(in the rows, 128 means zero)
Each path below is one point turned by a fixed rotation once a step. After each direction that follows a path, write how fast that rotation turns it, in deg/step (0 if it stays still).
Each turn is a multiple of 5 degrees from 10 to 175, or 0.
Each row of a path follows its step; steps can be skipped.
path 1
step 0: [135 122 128 134 138 134 108 145 139 128 128 132 138 123 143 131 114 116
 131 138 135 133 111 120 128 141 122 124 126 125 130 128 119 132 133 129
 122 117 120 126 125 130 122]
step 1: [140 129 137 122 135 120 121 124 134 127 135 136 126 121 120 118 138 130
 131 136 125 117 121 131 135 131 131 115 140 120 132 128 135 120 140 120
 107 125 135 129 148 135 122]
step 2: [134 118 135 128 128 135 118 122 116 109 135 129 138 144 129 122 131 122
 127 131 140 132 134 139 120 134 115 122 141 130 126 120 133 129 128 114
 138 128 128 118 126 140 118]
step 3: [132 134 148 112 120 136 129 132 135 126 130 131 126 139 128 110 122 121
 116 131 128 133 133 120 118 129 124 138 118 128 146 132 129 113 137 126
 122 128 139 130 123 127 135]
step 5: [136 137 127 130 142 137 129 109 122 115 131 126 130 116 118 130 135 131
 114 137 137 127 124 112 140 123 133 131 132 131 138 120 135 112 127 129
 133 127 133 143 132 124 128]
step 6: [116 127 143 144 134 138 128 111 128 128 129 134 140 125 144 142 122 119
 119 132 129 121 129 144 127 124 119 139 121 132 131 128 135 127 135 133
 133 132 128 120 131 132 115]
step 9: [133 122 132 141 122 128 113 109 133 129 125 124 124 133 131 122 125 145
 115 141 115 132 127 111 124 127 123 111 129 119 125 123 128 118 139 125
 129 126 127 134 122 133 127]
step 11: [141 118 129 128 138 133 110 145 108 134 127 133 125 122 130 122 113 132
 118 115 137 131 122 123 128 125 121 123 124 135 138 125 124 123 134 123
 133 125 135 137 117 128 134]
step 12: [117 138 130 127 134 140 120 132 130 142 139 132 131 126 131 137 130 114
 117 124 127 129 110 126 131 140 129 120 143 111 140 131 129 123 129 123
 115 122 133 125 131 118 124]
step 13: [132 118 131 137 130 126 129 121 127 122 128 137 133 117 122 119 127 138
 120 131 131 121 129 133 135 141 120 124 146 130 118 126 119 113 125 120
 124 136 151 124 123 131 111]
step 14: [138 132 131 120 119 130 143 123 120 123 125 125 130 132 140 121 130 116
 121 132 139 132 119 136 127 137 130 144 142 120 142 123 132 125 143 120
 140 139 125 120 121 134 125]
[131 130 125 128 130 129 125 128 129 125 128 126 129 129 131 132 126 125
 125 127 125 127 128 128 125 128 126 130 127 125 131 125 127 128 132 134
 127 130 130 129 124 133 133]
125
[128 125 126 129 127 127 129 127 128 131 129 125 131 124 132 127 129 133
 130 123 129 131 123 127 124 130 129 124 128 127 133 131 129 128 125 129
 128 132 131 125 127 130 128]
25
[125 129 130 132 126 127 126 131 131 127 126 128 129 132 122 131 130 128
 128 126 128 128 125 132 126 132 129 128 124 127 129 127 128 124 124 123
 128 129 130 131 124 127 131]
80
[128 128 131 125 122 128 129 127 126 128 125 126 128 134 128 127 132 131
 135 131 126 129 127 125 128 127 125 128 131 129 128 127 129 127 130 131
 129 126 131 126 123 129 129]
60
[126 125 130 129 130 125 130 127 128 125 124 130 131 126 123 122 126 124
 127 125 123 127 128 126 130 126 130 124 131 129 131 132 131 127 130 130
 128 130 126 129 126 127 131]
175
path 2
step 1: [137 132 139 117 123 127 126 126 134 127 140 140 127 120 125 142 120 136
 134 126 118 121 119 122 136 133 132 124 127 138 122 108 130 133 132 131
 121 137 123 123 110 145 117]
step 2: [126 133 136 139 140 133 130 114 110 122 134 141 138 124 139 135 112 124
 140 137 128 122 118 120 135 127 136 125 131 130 135 121 134 117 136 124
 130 119 113 132 138 129 118]
step 4: [126 101 125 122 119 134 115 140 130 123 115 128 126 131 130 123 121 131
 132 127 133 131 128 135 117 119 122 110 142 133 129 122 124 127 119 124
 128 114 136 131 136 137 115]
step 5: [129 122 125 117 128 134 118 115 136 122 135 144 127 133 124 120 142 133
 133 124 116 115 140 125 120 134 133 121 151 128 132 122 136 126 125 144
 122 132 140 129 120 130 121]
step 7: [125 118 136 133 142 143 121 128 124 139 123 131 137 124 126 148 114 127
 133 116 131 119 127 117 123 137 129 140 134 118 121 125 130 136 132 130
 139 127 114 138 132 126 142]
step 8: [135 127 131 131 125 135 115 141 132 135 128 139 120 122 124 148 119 146
 131 129 135 123 110 138 120 119 122 131 126 140 125 122 124 140 130 134
 114 113 125 123 129 130 126]
step 9: [129 137 124 120 136 129 124 122 121 117 136 134 125 112 137 127 131 136
 134 132 133 123 132 138 114 120 130 123 143 132 143 131 128 120 124 134
 130 102 121 135 133 139 118]
step 10: [127 130 129 111 123 126 122 126 123 133 121 124 113 122 135 124 142 129
 132 141 121 119 132 113 123 141 128 143 133 131 126 114 140 112 120 119
 129 118 134 126 118 136 123]
step 11: [116 112 136 119 134 128 132 129 117 126 116 123 142 138 133 128 112 128
 135 128 114 116 119 118 123 127 115 129 134 125 128 110 127 129 121 120
 138 128 143 133 132 131 125]
step 12: [125 123 126 131 139 126 117 125 134 139 132 136 122 142 118 140 127 143
 138 124 115 109 123 127 124 128 135 122 127 128 141 117 136 146 131 137
 129 144 131 133 133 135 129]
step 13: [135 128 121 136 129 134 123 123 136 123 125 130 126 132 138 132 122 134
 136 133 141 127 126 137 133 129 127 112 122 144 139 108 133 133 142 133
 139 117 109 136 117 135 122]
[126 129 130 118 126 125 126 128 127 128 122 131 133 130 128 126 130 125
 130 130 126 128 127 129 129 128 129 127 129 126 130 128 128 129 129 130
 130 133 131 127 125 129 133]
65
[129 125 130 132 130 129 126 128 128 128 124 130 128 126 128 126 134 128
 128 125 131 130 130 127 134 130 126 126 130 128 127 127 125 131 127 134
 129 126 128 125 128 123 130]
40
[127 124 129 125 126 127 127 129 128 121 129 124 122 130 129 125 130 127
 130 133 127 127 131 127 127 129 126 130 131 127 127 133 126 128 127 128
 125 124 131 128 129 129 129]
65
path 3
step 0: [116 128 133 117 113 121 119 132 128 137 134 113 121 133 132 129 125 132
 133 139 128 114 131 125 131 131 129 130 122 120 137 137 134 140 121 123
 130 122 127 139 135 111 123]
step 1: [136 127 131 119 125 134 141 132 119 131 119 128 134 122 133 138 124 121
 108 131 117 127 140 127 136 124 126 147 137 122 133 141 124 129 123 133
 127 118 135 130 133 123 128]
step 2: [132 124 131 133 129 125 127 127 123 129 128 142 108 127 128 130 135 139
 132 131 127 140 125 127 130 135 121 141 130 124 131 136 134 125 126 143
 112 136 130 114 138 117 135]
step 4: [116 129 132 127 117 125 135 133 119 113 139 125 122 126 132 132 141 122
 121 126 129 136 138 133 124 133 128 120 131 140 134 139 132 126 113 115
 125 126 112 129 117 124 128]
step 5: [135 145 135 115 120 133 125 128 115 120 130 119 131 130 116 130 127 126
 131 117 126 124 128 130 118 126 126 123 126 129 125 130 111 129 117 137
 116 126 140 117 124 123 135]
step 6: [127 132 119 133 114 119 118 135 113 131 133 130 117 120 124 121 129 133
 126 129 132 109 139 128 128 127 124 135 123 129 114 128 128 132 136 138
 124 135 130 135 125 117 115]
step 7: [127 126 127 132 125 112 120 121 135 132 133 120 125 128 129 128 117 130
 115 110 120 134 142 141 138 117 124 142 128 132 132 136 130 132 123 131
 128 119 133 132 134 136 122]
step 9: [125 127 127 110 123 120 138 133 131 133 130 127 129 134 128 142 131 127
 131 133 116 117 125 138 127 135 133 134 118 125 124 131 128 123 130 129
 130 116 132 128 140 105 138]
step 10: [129 130 134 140 127 144 130 127 117 124 124 132 122 113 130 135 141 129
 118 131 127 133 141 136 138 143 133 142 124 130 135 135 128 133 129 129
 128 119 131 130 119 115 132]
step 11: [122 135 131 119 124 126 115 119 115 119 133 135 117 131 122 129 131 124
 132 120 122 137 126 116 135 135 122 132 134 142 139 129 134 127 127 142
 128 121 135 111 135 131 130]
step 12: [129 132 126 118 124 127 129 137 114 122 155 126 120 125 121 133 135 139
 118 134 131 131 126 127 119 126 123 129 128 133 122 128 119 123 138 127
 123 123 117 135 135 137 117]
[125 131 128 131 128 125 128 129 124 127 131 130 129 124 124 123 126 126
 129 126 127 130 125 129 128 127 131 124 129 131 128 129 120 125 126 129
 128 130 126 129 125 128 125]
45
[128 132 125 125 128 131 127 126 124 128 122 131 130 128 129 125 127 132
 131 129 125 127 130 131 131 129 125 133 131 129 129 127 128 127 129 133
 127 130 127 129 125 128 125]
80
[130 126 127 131 125 134 124 130 129 126 128 127 123 129 125 127 130 129
 125 133 127 129 127 130 127 125 126 130 128 125 127 128 124 130 128 128
 132 129 121 128 126 127 129]
175
[129 125 132 126 127 128 125 130 124 129 126 128 128 130 131 128 127 127
 123 126 129 131 130 134 134 129 131 125 128 126 125 130 129 123 130 126
 126 130 126 130 126 131 131]
125
path 4
step 1: [137 135 128 119 117 144 133 120 121 138 123 133 123 129 138 143 131 126
 138 127 129 116 127 141 127 131 117 136 129 133 114 131 128 148 118 135
 127 126 127 123 123 133 137]
step 2: [133 128 127 128 123 127 139 130 145 142 134 126 131 144 125 130 123 136
 135 132 126 122 128 137 131 135 126 122 115 130 130 106 126 114 133 118
 129 136 114 121 140 129 124]
step 3: [122 121 127 137 125 126 140 118 129 123 129 136 138 111 135 132 137 115
 147 127 116 132 130 140 140 131 124 127 127 118 120 124 127 123 133 123
 122 128 140 129 117 120 137]
step 5: [131 128 112 125 148 133 129 142 125 132 124 140 129 125 126 138 134 111
 132 135 120 133 134 133 124 119 126 129 127 126 128 131 131 139 114 131
 128 122 135 118 117 146 125]
step 6: [138 131 125 129 133 129 136 122 128 153 117 117 115 145 134 127 134 134
 130 141 122 133 129 113 127 128 120 134 127 142 132 132 138 121 132 130
 121 132 121 126 127 122 128]
step 7: [122 127 123 133 129 118 130 129 135 127 133 150 118 118 112 123 127 126
 146 135 117 126 130 120 136 122 120 127 130 128 137 119 119 124 116 133
 133 134 136 124 135 113 125]
step 9: [123 127 132 116 134 111 119 145 125 134 125 141 128 121 131 128 132 127
 121 119 127 129 124 134 118 131 136 118 133 134 137 113 123 146 130 137
 136 124 127 111 125 126 123]
step 10: [133 124 117 119 123 125 133 120 127 141 128 121 118 129 134 134 127 119
 116 137 134 128 135 131 124 117 150 130 119 123 115 141 136 126 131 134
 118 127 128 113 133 119 132]
step 11: [127 130 136 133 123 124 127 133 133 138 123 133 113 132 122 135 123 127
 133 128 130 125 133 117 124 130 128 118 131 107 145 128 124 122 143 121
 148 126 126 127 118 112 129]
step 12: [122 117 122 125 124 120 120 121 124 117 134 131 124 129 115 111 120 134
 129 128 128 130 131 143 133 124 114 131 132 120 113 152 131 117 127 131
 130 126 126 123 121 125 136]
step 13: [139 116 134 131 133 120 122 127 124 114 127 132 122 142 136 133 143 129
 111 121 129 117 124 131 132 141 127 129 138 128 134 125 129 136 124 125
 148 133 117 129 120 133 120]
[127 130 128 130 127 128 131 130 127 127 123 128 126 132 132 132 122 129
 122 127 126 129 127 127 131 133 125 129 128 129 131 126 129 130 131 129
 129 127 128 131 129 124 128]
155
[126 128 131 129 126 130 123 125 132 127 126 132 127 129 127 127 128 127
 131 134 125 127 128 128 130 126 128 130 128 127 129 127 127 123 135 124
 126 126 130 130 131 124 130]
85
[132 124 128 133 129 130 128 132 133 127 126 127 129 129 130 127 129 128
 125 123 123 127 134 128 129 127 126 126 128 125 126 132 129 125 129 126
 128 128 128 124 125 129 131]
45
[129 128 132 131 127 126 132 127 129 125 129 126 128 128 128 129 125 124
 131 125 133 130 128 123 127 124 127 128 130 123 130 128 125 127 126 130
 125 129 131 128 128 123 131]
95
path 5
step 0: [127 144 127 129 130 140 129 133 130 128 111 124 131 117 125 119 119 119
 128 134 125 139 123 132 129 137 121 125 135 130 139 135 138 136 128 109
 126 118 122 114 117 135 132]
step 1: [133 125 131 125 122 146 131 136 126 134 127 107 121 142 141 127 115 127
 121 128 138 135 134 121 130 133 136 129 129 148 136 132 132 128 125 138
 125 118 123 117 132 127 133]
step 2: [128 134 125 122 128 124 131 134 115 133 127 118 129 120 130 129 121 121
 126 141 128 134 117 123 133 120 129 109 111 125 136 139 136 135 136 125
 115 111 123 133 140 125 132]
step 3: [123 125 129 135 120 129 135 113 120 130 137 111 136 126 130 135 129 120
 132 120 119 125 133 118 116 135 140 117 129 144 126 135 143 132 124 128
 112 131 132 130 127 124 137]
step 4: [133 124 116 138 120 125 133 116 124 120 115 130 144 124 122 126 127 118
 124 134 131 129 138 118 140 114 132 127 129 126 144 147 133 128 118 122
 126 123 128 135 131 136 134]
step 5: [135 137 127 123 113 138 123 123 135 116 122 123 131 123 124 134 118 128
 117 117 128 132 138 130 126 128 138 137 136 127 125 120 139 143 119 118
 113 124 133 125 143 124 134]
step 7: [132 139 128 130 126 138 129 123 133 131 132 112 121 142 130 124 125 126
 122 122 127 138 128 124 132 128 126 128 137 134 146 129 123 131 142 139
 107 118 126 114 135 125 140]
step 8: [134 137 114 123 134 126 129 135 111 127 132 117 137 117 125 134 123 117
 121 132 125 139 109 126 130 134 120 118 122 140 136 134 133 123 119 128
 123 115 133 123 130 135 135]
step 10: [124 125 134 122 114 128 133 125 111 108 123 116 133 120 124 121 122 120
 123 127 136 125 131 115 139 120 132 129 113 127 139 141 127 125 121 123
 124 129 136 136 140 131 130]
step 11: [122 142 134 133 122 132 119 117 125 123 119 122 139 124 122 130 120 126
 128 128 113 127 147 127 115 125 130 130 127 131 136 125 135 144 131 114
 113 119 140 125 132 123 121]
step 14: [129 137 125 130 123 135 125 141 109 130 132 116 130 123 134 133 118 133
 135 123 122 132 111 126 133 127 124 113 124 128 120 134 138 127 120 130
 110 130 123 124 135 136 143]
[130 122 127 128 127 126 130 125 127 125 130 130 134 127 126 125 129 131
 131 130 128 129 125 127 127 127 131 129 124 127 124 129 130 124 128 130
 124 125 132 128 124 126 131]
60
[123 126 128 133 126 129 127 128 132 125 128 127 132 126 126 129 134 131
 125 128 128 124 129 127 127 127 128 132 128 126 128 128 126 135 125 126
 129 126 129 129 131 130 128]
55
[128 127 124 127 129 131 126 127 127 126 126 125 128 129 133 119 128 129
 129 127 128 129 125 130 127 127 127 130 128 129 127 122 129 133 130 131
 129 123 125 127 126 129 127]
60
path 6
step 0: [124 130 134 122 118 128 121 114 128 144 124 141 138 126 120 132 126 116
 139 118 132 137 120 115 111 131 138 118 141 129 119 127 133 137 113 120
 129 138 129 122 135 133 123]
step 1: [142 126 139 122 141 131 131 143 129 123 127 143 134 120 129 131 128 137
 120 119 134 130 119 134 125 129 129 136 122 115 140 130 116 126 138 134
 119 115 127 112 111 141 133]
step 2: [136 121 127 135 130 130 129 112 121 139 145 124 130 115 145 134 139 121
 136 128 128 118 136 120 114 127 141 124 142 135 123 131 122 121 118 131
 130 124 133 138 136 131 144]
step 3: [126 114 123 141 133 131 121 127 128 118 130 143 131 130 113 123 127 121
 133 130 110 129 129 148 127 126 127 136 103 120 119 132 131 132 129 135
 127 119 132 121 115 127 136]
step 8: [140 112 129 130 121 125 117 121 126 127 137 138 125 108 133 129 139 126
 126 127 118 120 129 129 112 138 144 122 120 129 132 137 128 121 144 120
 142 127 121 119 135 129 119]
step 9: [140 130 126 130 139 125 136 127 125 135 120 128 133 142 127 131 125 116
 131 129 138 128 144 130 119 124 127 126 114 113 110 132 132 127 119 123
 128 128 125 126 111 125 153]
step 10: [125 122 126 123 136 138 130 120 139 108 123 126 126 118 131 121 155 132
 133 136 125 130 124 143 126 129 141 126 126 129 133 137 117 141 128 127
 122 139 124 131 142 136 132]
step 11: [126 127 120 122 140 118 128 130 124 137 132 133 130 138 119 130 121 128
 135 123 117 129 125 113 136 131 136 137 126 137 110 118 117 125 125 119
 115 141 143 119 124 115 143]
step 12: [135 140 134 136 137 140 132 117 123 107 124 149 134 129 121 121 133 131
 134 115 128 135 118 133 135 136 135 122 140 123 145 128 131 125 117 133
 134 128 131 135 129 126 118]
step 13: [140 128 121 116 125 124 118 138 125 126 136 114 140 135 132 134 124 119
 128 137 119 133 125 112 118 136 135 134 136 131 133 136 129 110 139 140
 120 121 142 113 127 127 134]
step 14: [142 130 137 151 124 135 119 121 138 131 129 140 129 120 136 127 131 130
 140 128 127 127 141 126 133 128 143 117 119 119 129 117 143 125 138 136
 136 135 119 136 118 123 126]
[130 128 126 133 123 133 129 127 128 130 127 128 127 126 127 133 135 125
 129 125 132 125 129 130 130 132 129 130 129 131 130 130 127 128 127 128
 127 132 128 128 129 127 123]
175
[127 129 131 130 128 125 127 132 127 132 125 123 131 130 128 128 128 122
 131 124 125 129 126 127 129 133 124 130 126 131 128 130 126 130 128 128
 127 127 128 128 125 127 133]
170
[130 126 127 134 131 125 128 128 119 128 129 128 125 128 130 130 126 129
 124 125 125 129 127 128 129 129 129 129 129 128 128 131 130 127 126 133
 126 124 129 128 132 127 126]
70
path 7
step 1: [134 117 125 126 128 129 130 127 137 135 119 134 126 143 116 130 108 123
 114 144 128 125 121 101 134 126 131 131 123 136 130 134 129 126 116 121
 135 128 117 123 118 114 137]
step 3: [142 118 133 124 128 121 135 130 130 140 119 123 137 131 113 127 116 142
 124 131 127 127 124 136 136 136 124 131 140 129 123 133 121 130 122 123
 124 121 133 100 118 106 130]
step 5: [123 121 128 119 131 125 126 127 129 125 113 136 136 133 131 127 122 137
 126 128 116 112 114 125 120 126 112 126 119 137 140 132 107 138 111 113
 118 125 138 117 123 122 127]
step 7: [136 131 133 120 151 119 129 129 145 123 115 117 133 147 126 128 129 131
 122 128 137 112 124 132 129 121 134 141 121 141 131 131 128 123 118 118
 126 136 142 117 137 124 129]
step 8: [133 131 132 124 129 126 124 133 153 113 113 143 138 137 124 127 130 130
 141 123 120 108 125 135 124 127 134 131 127 128 133 132 113 110 130 123
 130 120 129 115 123 117 127]
step 9: [131 129 124 126 151 128 137 135 147 129 133 136 143 127 127 133 129 149
 126 129 128 128 120 128 132 121 141 123 121 123 148 148 119 125 129 119
 135 129 126 116 124 125 132]
step 10: [136 145 130 125 148 124 135 129 128 133 121 138 153 145 130 117 125 129
 131 127 115 128 139 128 117 118 136 130 117 131 139 138 131 123 122 130
 119 130 136 123 120 124 132]
step 11: [145 133 131 126 128 129 130 133 127 113 125 142 127 147 127 142 130 133
 133 126 115 127 124 134 129 125 132 114 124 137 139 145 139 118 121 120
 127 133 135 120 116 115 146]
step 12: [130 129 125 141 130 122 127 146 132 128 132 138 136 145 118 120 126 132
 145 133 136 129 127 119 131 123 138 127 122 135 139 137 123 125 122 115
 124 153 121 121 123 120 141]
step 13: [131 130 117 124 137 126 134 124 126 148 119 127 135 146 117 133 124 125
 136 132 114 125 128 125 127 134 131 120 109 135 130 127 121 111 131 123
 141 145 127 123 117 111 131]
step 14: [137 131 130 130 125 136 131 138 133 140 126 136 139 136 126 140 112 120
 130 135 115 134 134 120 143 115 122 134 135 136 136 133 130 117 127 113
 145 130 129 111 119 119 137]
[124 130 128 127 127 127 127 127 127 127 126 129 123 132 126 131 128 125
 130 125 130 124 126 125 129 128 130 130 124 129 123 127 129 131 126 126
 132 134 125 127 129 129 127]
60
[128 129 125 127 125 132 127 130 125 131 130 130 127 127 131 128 125 127
 129 132 128 130 132 129 126 130 135 128 127 133 126 129 127 126 128 129
 130 132 128 128 126 127 135]
25
[131 130 130 125 128 127 131 126 126 127 129 126 127 129 128 129 127 126
 129 124 127 130 133 130 129 126 130 130 134 131 129 127 132 126 122 130
 130 128 131 124 132 125 125]
100
[126 131 129 128 125 132 125 129 129 124 127 130 124 129 130 130 124 124
 127 126 124 127 124 125 128 125 125 128 131 129 130 130 125 122 128 128
 126 126 131 128 129 131 131]
115
[128 132 132 128 130 130 129 126 133 126 131 129 131 126 125 129 126 124
 128 127 132 126 125 131 124 131 133 128 126 126 128 132 130 128 123 128
 129 124 126 132 126 129 129]
35
